128 stands for zero in the data rows.
Here are some points, one per row:
array([145,  91,  84,  95, 110, 120, 102, 101, 195, 216, 118, 112, 110,
       130, 142, 122, 116,  83,  76,  98,  90, 128, 117, 190, 119, 102,
       111,  64, 106,  92, 139, 198])
array([112, 171, 171, 130, 113, 106, 109, 109, 123, 112,  91, 209, 126,
       122, 119, 139, 131, 128, 230, 131, 122, 153, 115, 123, 107, 130,
       124, 172, 185, 223, 153, 156])
array([114, 116, 237, 237, 142, 117, 113, 116, 121, 123, 112, 127, 156,
       151, 132, 124, 130, 115, 183, 151, 119, 131, 119, 115, 132, 128,
       123, 117, 123, 220, 168, 119])
array([108, 109, 104, 102,  98, 159, 224, 171, 120, 123,  94, 113, 129,
       117, 129, 192, 174, 206, 105, 108,  60, 116,  97, 108, 129, 108,
        94,  88, 105,  64, 128, 118])
array([107, 108, 100,  99, 198, 182, 117, 133, 109, 105, 121, 118, 147,
       151, 217, 142, 144,  98, 221, 131, 139, 138, 100, 125, 140, 115,
        97, 155, 170, 221, 142, 121])
array([ 98, 105, 230, 198, 138, 115,  95, 111, 113, 113, 117,  88, 188,
       193, 138, 124, 183, 185,  80, 128,  99, 123, 131, 119, 139, 109,
        89,  94,  95, 108, 100, 122])
array([115, 116,  98, 137, 213, 136, 108, 101, 144, 121, 116, 122, 136,
       182, 184, 117, 141, 205, 163, 126, 122, 110, 112, 120, 105, 111,
       150, 249, 161,  89, 119, 107])
array([101, 108,  82, 101, 104, 133, 218, 174, 123, 114, 128, 119, 124,
       114, 160, 179, 120, 114, 217, 107, 119, 115, 116, 117, 124, 121,
       105, 188, 199, 187, 154, 140])
array([125, 109, 114, 120, 116, 125, 138, 255, 142, 120, 110, 118, 146,
       126, 145, 175, 121, 223, 125, 126, 120, 148, 107, 129, 144, 117,
       186, 161, 131, 101,  99, 127])
array([229, 114,  88, 104,  92, 108, 119, 110, 110, 140, 211, 100,  95,
       114, 122, 100, 142, 255, 129,  94, 116, 132, 131, 109, 162, 120,
       134,  90, 105, 117, 114, 120])
array([100, 131, 229, 189, 105, 133, 106, 141, 137, 159, 182, 108, 133,
       126, 116, 111, 142,  95,  84, 101, 137, 122, 141, 134, 118, 108,
       135, 212, 225, 149, 129, 123])
array([ 96, 122, 100, 105,  96, 125, 141, 255, 136, 132, 116, 115, 137,
       119, 129, 185, 129, 158, 163, 111, 124, 122, 112, 124, 143, 111,
       122, 235, 166, 111, 109, 123])
array([241, 114, 102, 109, 107, 135, 126,  95, 202, 146, 121, 117, 119,
       149, 123, 142, 109, 103,  79,  92, 122, 124, 127, 169, 114, 100,
       121,  90, 127, 192, 212, 131])
array([255, 128, 105, 131,  77, 138, 125, 119, 151,  99, 112, 117, 140,
       108, 168, 130, 113,  89, 110, 131, 116, 117, 117, 168, 115, 111,
       104, 106, 104,  79, 148, 211])
array([112, 203, 116,  99,  63, 108,  90, 100, 119,  93, 124, 138, 158,
       180, 124, 115, 189, 213, 127, 110, 102, 140,  95, 114, 139, 112,
       100,  64,  79,  95,  74, 106])
array([ 74, 101,  77,  95,  87, 118,  73, 160,  75, 113, 128, 135, 138,
       106, 122, 149, 158, 157,  77,  91, 127,  92, 104, 114,  97, 152,
        96,  37,  92,  78,  90,  86])
array([ 96, 131, 254, 162,  97, 131, 121, 105, 157, 187, 187, 111, 126,
       101, 137, 136, 116,  89, 109, 112, 156, 200, 153, 122, 127, 109,
        86,  88,  82,  78, 104, 133])
array([151, 205,  93,  94,  91, 128, 115, 109, 218, 181, 124, 107, 150,
       118, 123, 105, 137, 107,  90, 113, 134, 111,  73, 201, 120, 112,
       102, 104, 100, 169, 203, 158])
array([111, 120,  97, 111,  86, 140, 180, 237, 117, 123, 110, 106, 113,
       118, 153, 191, 147, 212, 127, 115, 140, 120, 116, 126, 123, 120,
       197, 173, 104, 101, 111, 129])
array([ 98, 112, 104, 137, 224, 136, 102, 117, 115, 111, 112, 122, 133,
       114, 109, 113, 115,  81,  80, 118, 108, 134, 183, 114,  96, 120,
       209, 227, 146,  72, 109,  98])
array([113, 114,  97, 109, 104, 107, 135, 255, 131, 112, 118, 108, 167,
       212, 126, 115, 117,  94,  92, 109, 134, 182, 206, 112, 116, 111,
       164,  84,  98, 100, 112, 119])
array([111,  89, 117,  91,  95, 143, 210, 181, 120,  96, 109, 153, 144,
       141, 110,  90, 133,  80,  82, 150, 153, 125, 105, 109, 119, 239,
        96, 113,  91,  84,  98,  96])
array([110, 115,  97, 109,  98, 152, 190, 173, 130, 122,  88, 160, 150,
       152, 136, 101, 114, 110, 109, 178, 166, 118, 103, 132, 137, 251,
       119,  63, 115,  83,  88, 121])
array([ 91, 129,  93, 161, 255, 150, 124, 111, 132, 112, 140, 138, 105,
       103, 123, 142, 103,  98,  86, 119, 211, 168, 120, 128, 120, 153,
       129,  74, 116,  83,  87, 116])
array([ 75,  99,  84, 113,  78,  89, 106, 140, 123, 131, 125, 131, 131,
        83, 118, 166, 212, 187,  57, 107, 137, 123,  95,  91, 115,  90,
       113,  69,  88,  79,  92, 144])
array([117, 127, 124, 168, 255, 124,  99, 118, 116, 121, 166, 136, 111,
       117, 137,  97, 131, 103, 100, 124, 157, 139, 105, 129, 142, 206,
       103,  91, 102,  69, 123, 127])
array([229, 110,  94, 112, 102, 112, 125, 116, 138, 128, 132, 126, 138,
       111, 121, 114, 104,  75, 103, 119, 118, 118,  83, 171, 115, 106,
       126,  74, 122,  56,  85, 213])
array([232,  98,  93, 112, 109, 120, 103,  97, 146,  91, 114, 110, 133,
       106, 123, 115, 119,  95,  98, 102, 123, 119, 107, 213, 114, 105,
       110,  77,  98, 105, 165, 186])
array([107, 110,  86, 100,  99, 225, 165, 117, 127, 114, 129, 199, 140,
       116, 130, 115, 151,  97,  93, 113,  99, 154, 255, 128, 142, 103,
       189, 113, 112,  92, 106, 107])
array([111, 119, 116, 143, 255, 141, 116, 118, 134, 115, 128, 118, 173,
       179, 149, 109, 144, 132, 191, 123, 120, 115, 119, 132, 106, 102,
       117, 185, 194, 169, 110, 119])
array([254, 115, 120,  95, 102, 115, 119, 120, 160, 123, 105, 110, 129,
       124, 128, 117, 121,  87, 100, 114, 134, 135,  89, 157, 144, 139,
       100,  88,  97, 108, 117, 223])
array([ 96, 150, 224, 181, 110, 117, 120, 110, 134, 165, 180, 123, 126,
       114, 139, 117, 125,  89,  94, 119, 115, 148, 126, 128, 126, 141,
        98, 233, 208, 153, 104, 129])
array([ 93, 197, 138, 118, 111, 113, 107, 130, 128, 112, 122, 215, 134,
       126, 122, 122, 107,  97, 123, 254, 128, 119, 119, 110, 119, 109,
       121,  93, 101, 195, 207, 140])
array([ 77, 107,  90,  94, 157, 218, 134,  96, 129,  95, 123, 159,  98,
       136,  83, 107, 127,  81,  89, 138, 150, 153,  94,  75, 136, 206,
       134,  62,  95, 103,  98, 119])
array([106, 147, 171, 134,  95, 116, 119, 113, 117, 109, 120, 190, 129,
       134, 137, 126, 144, 105, 176, 181, 135, 118, 113, 133, 112, 121,
       125,  96, 129, 252, 216, 111])
array([182, 111,  99, 101, 115, 137,  83, 122, 144, 198, 163,  89, 123,
       128, 118, 140, 128, 108, 107, 234, 159, 134, 120,  99, 137, 248,
       106,  99, 117,  81, 113, 113])
array([ 73, 111, 223, 148,  93, 111, 105,  84, 128, 118, 107, 126, 184,
       198, 113, 102, 103, 201, 152, 106, 116, 121, 111, 106, 156, 117,
        89,  72, 120,  63,  96, 120])
These points spread out most along one direction. Take the direction at right angles to it along which they spread out most. Then take the direction at right angles to both along which they spread out most. Go by this last direction. Where along it does each point below lie, from 0 to 99? 50 is the average, and the first point above lies past it. One standard deviation of the points above along it is 16.
array([111, 119, 116, 143, 255, 141, 116, 118, 134, 115, 128, 118, 173,
       179, 149, 109, 144, 132, 191, 123, 120, 115, 119, 132, 106, 102,
       117, 185, 194, 169, 110, 119]) >> 49
array([232,  98,  93, 112, 109, 120, 103,  97, 146,  91, 114, 110, 133,
       106, 123, 115, 119,  95,  98, 102, 123, 119, 107, 213, 114, 105,
       110,  77,  98, 105, 165, 186]) >> 61
array([145,  91,  84,  95, 110, 120, 102, 101, 195, 216, 118, 112, 110,
       130, 142, 122, 116,  83,  76,  98,  90, 128, 117, 190, 119, 102,
       111,  64, 106,  92, 139, 198]) >> 55
array([182, 111,  99, 101, 115, 137,  83, 122, 144, 198, 163,  89, 123,
       128, 118, 140, 128, 108, 107, 234, 159, 134, 120,  99, 137, 248,
       106,  99, 117,  81, 113, 113]) >> 35
array([ 96, 122, 100, 105,  96, 125, 141, 255, 136, 132, 116, 115, 137,
       119, 129, 185, 129, 158, 163, 111, 124, 122, 112, 124, 143, 111,
       122, 235, 166, 111, 109, 123]) >> 78
array([112, 171, 171, 130, 113, 106, 109, 109, 123, 112,  91, 209, 126,
       122, 119, 139, 131, 128, 230, 131, 122, 153, 115, 123, 107, 130,
       124, 172, 185, 223, 153, 156]) >> 57
array([125, 109, 114, 120, 116, 125, 138, 255, 142, 120, 110, 118, 146,
       126, 145, 175, 121, 223, 125, 126, 120, 148, 107, 129, 144, 117,
       186, 161, 131, 101,  99, 127]) >> 74
array([100, 131, 229, 189, 105, 133, 106, 141, 137, 159, 182, 108, 133,
       126, 116, 111, 142,  95,  84, 101, 137, 122, 141, 134, 118, 108,
       135, 212, 225, 149, 129, 123]) >> 42
array([229, 110,  94, 112, 102, 112, 125, 116, 138, 128, 132, 126, 138,
       111, 121, 114, 104,  75, 103, 119, 118, 118,  83, 171, 115, 106,
       126,  74, 122,  56,  85, 213]) >> 58
